[115 102 127  98]
127, 98

[147 136 150 122 138 144]
150, 122

[157 105 130 148]
157, 105

[[123 155 123 111 154 110 123]
 [120 146 120 123 143 124 120]]
155, 110

[125 135 136 102 152 136 140]
152, 102

[133 139 144 102]
144, 102

[146 151 127 122]
151, 122

[130  98 154 119 100]
154, 98
---
[[139 141  99 155]
 [137 106 105 126]] value 126

[[121 115 118 120 141 133 126]
 [125 157 108 130 127 128 128]
 [123  98 123 141 120 127 134]] value 128

[[146 128 124 105 126 108 150]
 [146 128 124 150 116 109 150]
 [101 128 133 129 128 102 149]] value 150

[[130 125 135 125 111]
 [150 122 117 123 130]
 [143 123 112 128 130]] value 130

[[130 127 152 129 129 109]
 [127 128 129 128 128 127]] value 127

[[123 154 125 126 109 132 135]
 [142 109 125 126 138 108 133]] value 133

[[114 139 120 130 119 122 131]
 [136 149 124 147 133 126 130]
 [132 150 134 100  98 151 139]] value 130

[[134 135 116 130 148]
 [120 106 116 135 153]] value 153
---
[[114 146 135 112]
 [114 130 126 102]
 [114 117 140 148]] --> 112

[[117 131 128 123 116 126 140]
 [133 140 145 132 132 148 124]
 [ 99 117 109 149 127 110 132]] --> 109

[134 154 117 144] --> 134

[126 138 107 120 117] --> 117

[[141 129 126 127]
 [105 128 137 132]] --> 126

[138 106 125 105] --> 106

[[146 129 153 129]
 [127 131 133 125]] --> 127
---
[109 153 123 151 146 136 108] out 151, 153

[132 133 102 146 130 124 119] out 146, 146

[126 125 125 132 105] out 125, 132

[[127 124 124 128 128 138 150]
 [130 122 129 131 136 126 139]
 [130 118 124 125 135 131 124]] out 131, 150

[150 116 147 142 125] out 147, 150

[124 118 141 131 116 133 106] out 131, 141

[126 149 132 144 150 107 104] out 144, 150

[[118 111 129 136 140 129 104]
 [138 131 128 136 135 128 131]
 [133 127 127 139 136 131 125]] out 136, 140

[147 154 142 126 157] out 142, 157

[121 115 139 106 118] out 139, 139
---
[[107 115 129 113]
 [127 116 115 131]
 [122 140 144 141]] Answer: 144

[[128 107 112 144 114]
 [154 122 126 127 106]
 [136 132 102 141 147]] Answer: 102

[[132 114 126 134]
 [142 107 120 142]
 [146 129 124 150]] Answer: 124

[[133 138 119 131 136 142]
 [138 148 111 133 145 156]
 [128 123 131 126 124 122]] Answer: 131

[[143 135 130 115]
 [112 107 128 114]
 [108 139 146 113]] Answer: 146

[[130 138 127 127 128 142 124]
 [130 127 128 130 128 153 144]
 [128 118 127 105 128 112 124]] Answer: 127
---
Q:
array([[100, 101, 142, 136, 123, 124],
       [139, 130, 122, 134, 122, 136],
       [125, 110, 144, 125, 130, 134]])
A: 136

Q:
array([[116, 137, 122, 149, 133, 114],
       [132, 125, 128, 119, 150, 109],
       [116, 131, 115, 113, 151, 112]])
A: 109

Q:
array([[119, 146, 117, 105],
       [119, 146, 118, 106],
       [118, 146, 117, 105]])
A: 106

Q:
array([[120, 151, 144, 143, 128, 128],
       [123, 147, 140, 140, 130, 128],
       [118, 144, 139, 135, 124, 130]])
A: 128

Q:
array([[115, 123, 139, 116, 102, 115],
       [130, 136, 119, 126, 144, 128],
       [135, 134, 125, 136, 126, 122]])
A: 128

Q:
array([[139, 109, 140, 119, 123],
       [157, 115, 135, 117, 142],
       [142, 140, 138, 106, 128]])
A: 142

Q:
array([[127, 128, 138, 158, 122, 104, 104],
       [124, 122, 125, 111, 119, 146, 134],
       [123, 127, 141, 125, 122, 154, 139]])
A: 134
---
[106 149 115 112 147 136] --> 106
[111 117 132 126 127 105] --> 111
[126 110 118 131 129 131 100] --> 126
[132 156 133 123 139 147] --> 132
[119 143 133 108 117 153] --> 119
[138 121 131 136 150 125 115] --> 138
[116 111  98 131 124 120] --> 116
[119 153 117 129 107 126 116] --> 119
---
[136 102 130 158] ans = 136, 158

[131 102 123 119 107 114] ans = 131, 114

[106 118 131 130 130 125] ans = 106, 125

[[128 128 130 127 129 128]
 [126 124 147 106 135 137]] ans = 128, 137

[138 118 129 154] ans = 138, 154

[136 120 140  98 120 155] ans = 136, 155

[[140 140 132 123]
 [151 131 120 125]] ans = 140, 125
---
[[125 117 121 131 151]
 [140 126 135 119 115]
 [124 108 124 102 131]] -> 121

[[138 128 121 127 136 104 134]
 [130 138 147 127 131 129 147]
 [128 128 128 128 128 128 128]] -> 121

[[122 132 132 139  98 131]
 [128 117 124 128 122 130]
 [126 128 129 128 115 138]] -> 132

[[137 135 122 125 116 122 137]
 [120 112 130 143 124 137 126]
 [136 136 134 120 149 138 125]] -> 122

[[115 126 152 107]
 [115 126 151 107]
 [116 126 150 108]] -> 152

[[144 142 125 143]
 [153 153 146 153]
 [120 122 132 120]] -> 125

[[143 139 108  99 136]
 [134 122 130 131 124]
 [116 139 122 110 145]] -> 108

[[135 141 128 144 138 108]
 [135 153 147 144 131 105]
 [123 115 150 152 154 118]] -> 128

[[120 122 127 122 123 131 126]
 [113 138 112 140 116 112 151]
 [124 134 121 126 129 122 125]] -> 127

[[108 132 131 124]
 [116 148 132 137]
 [148 132 137 153]] -> 131
---
Input: [114 152 138 132]
Output: 114, 132

Input: [132 124 137 127 103 108]
Output: 132, 108

Input:
[[123 125 129 103 141 133]
 [133 138 141 114 128 101]]
Output: 123, 101

Input: [143 116 106 132 123 141 136]
Output: 143, 136

Input: [126 117 156 108]
Output: 126, 108

Input: [122 133 119 150 129 123 122]
Output: 122, 122

Input: [126 155 104 141 137 111]
Output: 126, 111
